The rows of R fall into 4 groups, and each row is roughly a mix of its group's hidden directions.
R:
[[-22,-26,8,0,3,-18,5,-43,7,23,-3],
[11,-7,35,-27,2,-13,6,3,-8,21,-34],
[-2,-9,4,6,-6,44,-28,0,16,0,-29],
[37,21,-16,18,23,5,2,-3,9,26,17],
[12,3,24,-5,-15,2,30,3,-34,24,19],
[23,4,-32,24,-7,2,2,21,-12,29,18],
[-38,-8,-26,-12,23,3,26,-4,-4,-18,-11],
[7,7,-9,11,30,34,-18,-7,24,-21,-17],
[-34,29,-19,-21,5,14,26,3,-14,-6,6],
[-30,10,3,7,-45,9,7,-8,-20,8,-15],
[-18,-26,38,7,-27,-6,-16,9,-1,-2,22],
[-34,33,-9,4,6,11,18,10,32,-7,2],
[14,22,2,-11,-10,28,5,9,3,-36,30],
[-38,0,-23,-2,-2,28,26,9,1,-14,15],
[12,0,-18,8,-22,15,15,12,-15,15,-44],
[4,8,-32,-3,-17,-6,-14,23,36,23,-7],
[-2,4,-23,-6,25,34,-19,-23,0,28,1],
[-3,-18,27,-25,-15,-8,-17,7,-18,-35,8],
[3,24,1,7,-27,-36,-12,17,-14,-16,22],
[17,-5,-21,31,-31,-3,-11,22,-15,20,9],
[-10,-20,30,-14,-3,2,-29,21,-21,-21,16],
[15,26,-10,-18,-28,9,-4,8,-18,-38,1],
[-3,35,-17,30,-12,-5,-7,-14,-3,30,17],
[-3,-3,7,-30,14,-6,-17,-9,25,12,-40],
[18,24,-18,7,-23,5,-18,-2,5,41,11],
[2,-27,-2,-1,-25,-20,13,23,28,24,12],
[11,-23,-39,9,-21,-1,-19,-15,8,-24,7],
[-10,39,0,23,-28,-11,11,-21,-14,5,-12],
[-28,4,-29,1,11,6,-7,-15,28,-23,24],
[13,-22,-15,15,23,-13,-1,8,28,-14,34],
[38,-1,16,16,11,-2,-9,-19,-4,36,15],
[15,7,-8,-17,27,-7,21,43,13,-11,-4],
[11,-4,-27,4,21,-19,41,8,-2,-3,-23],
[-14,13,2,-23,-14,40,13,-4,-25,15,17],
[23,3,7,-6,-23,35,-13,17,-22,7,25],
[-5,23,11,20,4,2,-22,-6,-13,-16,44],
[-11,-23,-24,36,10,-4,13,-9,-12,-22,-21],
[-31,29,-9,14,-15,-6,17,26,11,-17,18],
[-6,13,-11,13,-14,14,-20,42,-16,-21,-18],
[6,-9,21,12,-17,1,-41,-2,26,-13,22],
[12,3,-1,-19,-2,-19,15,41,-4,-24,-24],
[-25,23,38,3,22,-4,10,-15,-17,-17,-5],
[-12,2,-1,-27,-1,4,31,39,3,-24,5],
[19,-22,-34,12,16,-22,4,20,22,-14,0],
[-4,-9,-13,-32,15,-1,20,-5,-1,-3,45],
[-10,-4,10,-1,25,-21,33,-12,-27,22,-17],
[0,19,25,16,-2,1,-46,-14,9,19,4],
[13,-20,24,10,-12,-26,-22,-12,3,-23,-27],
[19,46,-9,0,-17,20,-14,13,12,15,0],
[0,-7,-12,30,-36,6,13,5,-11,23,26],
[-31,23,-22,13,-16,0,24,-12,18,5,23],
[24,19,-14,-8,20,5,18,-27,-2,-16,32],
[22,3,-34,29,14,10,-12,18,4,-25,-12],
[-9,-32,35,-31,-13,-8,8,7,2,13,-15],
[3,10,-29,-7,32,6,9,-5,5,-27,32],
[11,6,50,-4,-24,-14,-2,-7,-10,1,21],
[11,0,-11,-7,19,-11,-12,-20,-29,41,11],
[19,-4,35,-8,-4,-13,28,-10,-11,-11,32],
[7,-16,42,-10,12,17,-20,-21,-5,23,0],
[-1,-13,-37,8,-35,-8,-7,6,13,-12,-27],
[9,19,20,24,-13,-38,-15,12,25,-2,-1],
[22,-9,-35,-22,12,1,13,13,24,-25,-4],
[36,21,-11,15,19,-6,7,20,18,20,-18],
[-13,-19,30,-29,18,0,18,-23,21,-9,9],
[13,-23,-12,25,1,-2,-17,23,-14,18,35],
[8,-32,-5,-22,4,28,-4,-15,6,1,-36],
[2,10,-6,-30,-13,26,-23,8,-25,9,-28],
[2,6,39,-12,8,-1,-36,12,7,15,22],
[20,-22,8,16,-12,19,-4,29,-20,-2,31],
[-24,-1,47,14,9,-4,-9,4,-29,0,-1],
[32,13,39,1,-9,4,-27,12,9,13,-7],
[7,18,-17,21,7,21,-3,-32,8,31,18],
[9,48,11,-3,-19,1,-16,-16,-13,-9,-18],
[0,-42,-25,-22,-3,21,6,17,16,-6,-9],
[19,16,32,-4,4,23,-14,2,-29,16,22],
[-12,10,-22,-24,-17,18,4,29,-12,-31,-12],
[-13,25,-15,-13,-1,18,26,29,-29,-7,9],
[21,-12,0,33,12,-12,-36,-1,-19,5,-18],
[-20,-6,4,-1,-32,46,8,-9,-7,11,-6],
[-7,7,-12,1,-17,-5,19,18,-42,-27,17],
[15,-4,-18,5,56,3,1,-6,13,2,-5],
[18,-9,2,-11,-33,-17,-41,-18,4,-10,4],
[-4,7,18,7,-26,-4,-44,12,4,8,-26],
[24,-8,-36,-1,30,-6,1,12,12,-13,25],
[-13,26,-39,12,13,10,17,6,19,-9,22],
[5,-5,16,-30,25,-6,28,17,18,16,23],
[3,31,11,-9,-16,9,-3,7,41,26,-4],
[-29,3,3,13,-11,40,0,1,15,-16,27],
[-9,-14,-37,14,-23,-22,18,-26,10,1,0],
[-30,-13,-15,-11,26,6,18,-9,14,-20,-29],
[1,26,7,10,-25,2,14,-1,-14,45,-13],
[12,12,16,5,-10,7,-7,43,25,-24,-14],
[-1,-34,-22,14,-9,4,-40,-7,8,-4,19],
[-14,-33,-9,-23,-35,11,4,14,-1,13,-20],
[14,-10,-1,-30,12,-10,28,24,34,-2,7],
[21,-30,17,21,23,-3,-17,-14,-14,-19,18],
[-10,28,-19,-9,-14,41,10,-3,21,10,11],
[7,33,-16,-2,7,12,17,28,22,29,-4],
[-45,-9,-7,-27,-4,4,6,11,-25,15,11],
[29,-1,26,-11,32,-25,-1,-3,12,23,0],
[-23,-34,13,-11,-22,-17,12,-8,26,18,5],
[-18,1,-17,0,-25,39,23,16,19,-7,-7],
[-5,-36,-25,-12,10,17,-21,-4,11,-23,-19],
[29,-2,15,-25,18,16,3,-13,-21,-32,8],
[31,6,9,35,7,-25,-6,5,11,24,-17],
[24,28,-36,19,-16,4,15,15,9,8,13],
[0,22,-24,25,7,12,-19,-6,-32,-22,-16],
[6,1,-5,2,-30,8,29,-5,-18,42,-3],
[-21,-10,2,-6,-7,40,-6,17,-10,-19,32],
[-43,-15,12,-1,-16,17,-4,-27,10,3,20],
[27,1,-24,-11,22,17,-8,16,19,-14,-30],
[-31,0,-10,-14,-5,30,5,-28,27,2,-17],
[26,-23,-6,0,27,-4,-17,-13,23,1,-32],
[-11,-15,9,16,-12,-5,-38,-36,-14,13,-5],
[14,17,-17,12,-10,0,8,-43,-12,-21,22],
[2,-36,1,7,-14,-7,-20,-40,0,6,20],
[20,-19,20,-29,-34,8,-10,-4,10,23,-6],
[-24,-4,11,-41,-24,-5,9,-25,-3,-3,15],
[-2,-8,-18,13,12,-9,-15,-9,45,-3,-30],
[3,-8,-4,44,3,1,-18,-33,11,14,-14],
[-7,48,1,22,-4,10,-12,-13,-22,-8,-14],
[5,-11,30,6,-36,-1,13,-4,-33,8,-17],
[26,-10,-16,6,-48,-10,5,17,1,16,-2],
[28,22,21,0,1,10,-3,26,38,-2,5],
[6,-30,12,13,5,-23,5,-45,8,-8,-8],
[21,14,-11,18,6,-34,29,15,-25,-8,-2],
[-5,14,-5,-38,-31,-4,1,5,-25,-27,-3],
[1,9,6,6,15,-40,-5,-36,-6,19,14],
[2,-7,5,19,-17,-23,27,-3,6,17,41],
[-20,26,-26,38,-17,-4,13,-16,-3,-9,-1],
[-10,-2,-5,-7,-10,-42,2,-39,-17,11,0],
[7,-26,9,10,-12,-20,36,1,5,24,25],
[-9,28,-3,-14,-4,-11,-26,-34,29,1,7],
[5,-17,-18,2,-20,-7,26,-16,-9,-40,-18],
[0,8,-5,-7,-3,7,-29,39,-38,-6,1],
[5,5,4,25,-37,-10,-19,14,16,-12,30],
[23,-13,0,-10,32,19,-5,-6,26,14,29],
[-5,0,4,-19,-6,23,16,17,-41,-27,8],
[7,7,-2,-13,9,19,18,-29,0,-2,46],
[27,22,18,-17,0,17,15,-8,-14,37,8],
[11,15,-23,-17,40,10,-1,3,-2,-33,-9],
[-3,-40,-3,26,8,8,17,-22,-8,19,20],
[11,2,-47,6,-21,-4,11,-24,12,-19,-3],
[-39,17,-6,-16,-6,0,13,22,-18,-28,7],
[-14,3,2,0,37,13,25,2,-32,12,21],
[-22,-13,-9,-1,32,-4,3,41,20,11,-9],
[28,26,-5,-17,0,-10,-33,-24,-8,10,18],
[-11,5,1,21,14,15,-10,-24,-41,-21,-12],
[0,-34,36,-29,10,-2,1,23,11,0,1],
[29,-1,12,21,15,-18,36,-2,0,20,19],
[-23,-11,-2,-8,-17,-12,7,-50,4,14,-6],
[5,19,-18,-22,3,12,-6,-12,-35,19,29],
[-3,17,10,14,-12,6,-18,-26,-6,41,24],
[24,1,0,37,27,7,-4,14,4,-31,8],
[14,19,-19,26,23,-33,-12,-4,19,-5,-15],
[-9,-1,-4,32,-7,-30,20,9,4,8,37],
[-12,-24,37,-25,30,5,12,2,-1,-15,-4],
[44,15,20,-24,2,-17,2,18,15,-7,-2],
[13,10,-21,2,32,33,-10,19,13,-13,19],
[-33,35,4,-11,-16,19,11,23,9,-11,5],
[14,22,30,-21,29,6,7,12,-18,-24,-8],
[-3,-8,-9,15,-7,-31,4,18,25,-23,-33],
[14,-2,5,-7,-7,0,-33,2,-44,-23,12],
[1,11,14,18,-18,9,-27,-33,26,20,-1]]

In each list below, one row fits none of the groups, and each other row fits one group, some only roughly. Which row is it?
  z_481: [-4,-27,15,-19,29,-17,12,-8,0,33,16]
  z_561: [9,-2,4,-3,10,4,33,21,-14,45,1]
  z_265: [11,-4,3,-14,29,22,-42,-3,-8,-21,7]
  z_158: [-24,42,10,14,-9,-23,25,8,1,6,4]
  z_207: [-21,8,48,-13,-18,-13,-14,-16,1,11,-5]
  z_885: [6,-23,21,-12,-20,6,42,-19,-13,8,-5]
  z_723: [9,-4,-37,-11,7,20,-41,7,15,4,-3]
  z_970: [-12,-7,2,-17,-43,17,5,10,-32,-3,13]
  z_603: [-22,-32,31,8,-9,3,-27,-5,4,-25,7]
  z_645: [-32,9,20,-10,-28,9,-34,7,-7,16,-2]
  z_989: [-5,-29,5,-39,-18,-8,6,18,-24,8,-12]
  z_865: [30,11,-13,-23,-5,13,10,32,-4,5,-31]
  z_375: [0,10,-4,37,6,-14,27,39,1,-3,8]
  z_843: [-1,-16,9,-27,-26,16,32,22,-16,-14,6]
	z_843
  z_329: [38,4,6,-20,-29,-4,-22,-2,-23,8,-11]
  z_348: [-18,-20,-27,1,21,-8,-5,29,24,-23,-11]
  z_121: [-6,-2,8,8,-2,14,21,-34,-14,42,9]
  z_864: [16,15,-21,-21,-20,8,12,10,3,6,-44]
  z_27: [-2,14,-5,16,8,16,-45,-13,-19,-23,9]
  z_449: [-24,-12,-29,-4,-13,-8,17,-6,-27,-27,-20]
  z_171: [-30,2,-21,11,2,6,-12,10,-30,33,-13]
  z_391: [-12,-21,-4,0,17,13,-9,0,13,48,21]
  z_589: [34,28,2,-15,13,5,-26,22,-8,-19,0]
  z_251: [10,-35,4,-23,7,15,32,3,-14,3,-24]
  z_647: [-36,-19,-9,-5,2,39,2,17,-15,-10,-8]
  z_697: [16,33,-10,-13,-33,20,14,-9,-9,24,1]
  z_148: [-14,-6,-27,-32,-21,14,4,-10,-34,-8,8]
  z_380: [3,-4,-19,27,-35,-24,6,19,17,17,11]
  z_78: [18,-31,16,-4,-38,-17,7,19,-6,-17,0]
	z_647
  z_274: [-12,20,18,-22,7,-21,22,-5,27,-31,3]
  z_438: [-10,11,-26,14,-15,26,9,21,10,-13,35]
  z_550: [-6,22,-1,-48,20,-4,10,-9,-17,-10,-15]
  z_658: [-27,1,-13,12,-33,2,11,-15,13,-18,-32]
  z_493: [16,17,-3,-8,42,23,2,7,-31,5,-7]
  z_881: [3,-15,19,-4,26,-23,-23,-6,21,-13,-31]
  z_403: [-10,-18,26,-15,18,1,-5,-19,0,-16,-41]
  z_162: [0,0,15,5,15,15,-6,-28,23,26,36]
  z_321: [4,1,-44,-3,6,10,21,17,16,14,-27]
  z_888: [-23,15,-2,-21,22,10,4,20,27,-22,-26]
  z_245: [9,-41,6,-23,-7,1,31,-5,2,-21,-11]
	z_403
  z_735: [-12,-4,-16,-3,-4,11,-24,-23,25,39,13]
  z_173: [-5,-4,30,-15,27,-16,-20,-10,7,-6,-35]
  z_292: [-5,-3,-24,8,-19,9,-3,-27,-36,28,-2]
  z_51: [21,5,0,13,21,-11,-44,3,25,13,-7]
  z_514: [19,-17,-9,4,7,-6,34,6,-18,-40,2]
  z_686: [3,50,-13,5,4,-28,-4,9,16,-7,-11]
  z_385: [-45,-6,9,-2,18,5,3,-35,16,7,0]
  z_94: [-2,38,-26,20,19,-8,-21,-15,18,-7,1]
  z_310: [-51,-13,-2,13,-20,9,-11,4,-10,-16,-12]
  z_928: [5,-13,-30,-1,-7,24,19,-27,-6,32,-11]
  z_974: [-8,11,11,-17,21,18,2,-33,-17,34,11]
  z_507: [8,-3,-10,36,17,20,-15,-32,-9,7,23]
  z_777: [-24,-30,36,12,23,18,-1,-11,4,4,6]
  z_960: [10,0,45,-17,10,-1,3,20,-21,-26,-1]
	z_292
  z_628: [-10,8,-4,-14,41,18,-1,21,-8,6,-33]
  z_41: [-22,33,0,27,18,-9,-11,20,-19,-15,-16]
  z_104: [22,34,5,24,15,-3,13,-2,-26,-1,25]
  z_65: [20,-3,-19,-2,37,-13,34,-5,-1,23,5]
  z_10: [29,-13,-17,9,19,-5,27,4,6,16,35]
  z_657: [19,29,21,-4,21,-3,4,9,20,-34,-14]
  z_297: [5,13,-24,7,-40,-25,-8,-14,-4,-11,24]
  z_23: [-21,-18,30,-6,-4,11,23,-11,-15,17,-31]
  z_247: [13,-34,20,0,-6,5,11,-15,-18,25,31]
  z_725: [-25,-10,27,5,25,-4,-27,18,-7,-25,-11]
	z_657
  z_169: [-9,-17,15,-10,-18,-25,-20,-28,-13,20,23]
  z_667: [9,6,6,-21,3,-10,-7,54,-15,-5,-11]
  z_168: [12,11,13,-23,0,-14,22,30,35,2,-15]
  z_442: [27,18,2,20,-37,-12,-3,1,-28,-12,8]
  z_886: [28,-14,-35,1,19,-11,-12,18,20,17,10]
  z_982: [-7,18,11,-19,-5,-7,-16,0,-20,3,-49]
  z_466: [-9,-11,-5,-18,11,-19,40,-28,16,13,-10]
  z_419: [17,2,3,-13,-41,35,-22,10,5,-2,6]
  z_430: [-6,47,23,6,-6,2,-18,-2,-5,26,-13]
  z_346: [-3,-15,-3,-11,2,-18,47,22,23,1,-8]
  z_757: [-23,-24,-15,-10,31,20,-14,3,25,18,-3]
	z_169
  z_613: [-21,-48,-8,3,-4,-5,-18,7,24,1,-12]
  z_293: [-14,-16,8,-19,-7,-13,-9,-47,-20,4,14]
  z_123: [17,-45,1,-7,-10,9,-8,-24,-20,-19,7]
  z_756: [-2,17,8,-16,-22,-9,25,6,27,32,-19]
  z_870: [11,4,21,-8,-16,-3,50,-12,-21,-4,0]
  z_767: [-4,-28,-21,20,19,4,-22,24,-9,-28,8]
  z_436: [-18,18,-7,25,14,23,11,30,-19,-23,-7]
  z_56: [-33,16,6,-11,-31,21,11,7,18,-3,-24]
  z_323: [-42,-1,-11,23,-17,19,-15,2,6,23,-11]
  z_382: [1,21,2,-18,-20,-1,-22,-38,-4,23,18]
	z_436
  z_495: [-33,-10,-12,11,23,-11,0,20,11,-26,-26]
  z_707: [-6,27,16,-14,7,18,6,-11,5,46,-10]
  z_818: [-19,35,33,-13,-6,-6,5,-20,1,25,-7]
  z_582: [20,19,-14,22,9,9,-19,-12,18,-24,32]
  z_804: [-28,-24,-10,23,0,11,0,17,-7,-35,-18]
  z_985: [-11,-11,14,-6,5,5,-11,-37,12,30,31]
  z_60: [1,28,-2,16,-2,12,-12,-47,-15,-10,12]
  z_316: [31,11,-14,-30,15,20,29,-12,3,13,4]
  z_520: [6,-6,-14,-1,9,20,-41,-1,25,9,29]
  z_698: [-9,-43,9,-5,-33,-12,8,23,-5,-2,-11]
	z_582
  z_655: [21,8,4,1,21,7,-13,26,-6,40,23]
  z_991: [9,-25,12,-28,-15,-24,21,4,-4,32,8]
  z_604: [-4,-20,5,3,29,13,-15,12,42,2,-20]
  z_107: [-8,-21,-4,9,-7,22,-31,12,17,-33,-18]
  z_784: [-9,21,-15,17,16,-13,38,-4,21,19,-17]
  z_67: [-2,-7,13,-23,-4,16,19,14,-6,10,-48]
  z_837: [-10,-4,10,13,-35,-17,-23,-13,1,-6,37]
  z_849: [1,-14,10,-28,-19,11,22,-3,-11,37,21]
  z_229: [-4,-37,18,-7,-3,-4,33,5,-13,-23,-21]
  z_64: [-16,13,-1,2,38,-8,38,5,0,-24,-2]
	z_604
  z_338: [15,24,-23,0,36,-10,8,-21,-9,22,14]
  z_9: [-28,-35,-4,7,6,4,-27,10,-4,-14,-30]
  z_379: [-2,-10,-25,20,19,-37,8,-18,-3,-25,-12]
  z_731: [10,10,-13,-12,-3,3,-11,44,10,-7,-36]
  z_962: [-3,13,20,23,46,-13,-4,1,15,9,17]
  z_813: [-16,5,29,11,9,-8,20,18,-1,40,17]
  z_134: [-5,16,5,-28,-25,11,-24,-30,-11,17,15]
  z_96: [-18,30,11,-8,-1,-31,17,-7,-29,-20,2]
  z_911: [-40,-21,9,6,-5,8,-31,10,-24,-11,1]
  z_423: [-4,-15,-14,29,17,-5,3,3,38,-29,6]
	z_379
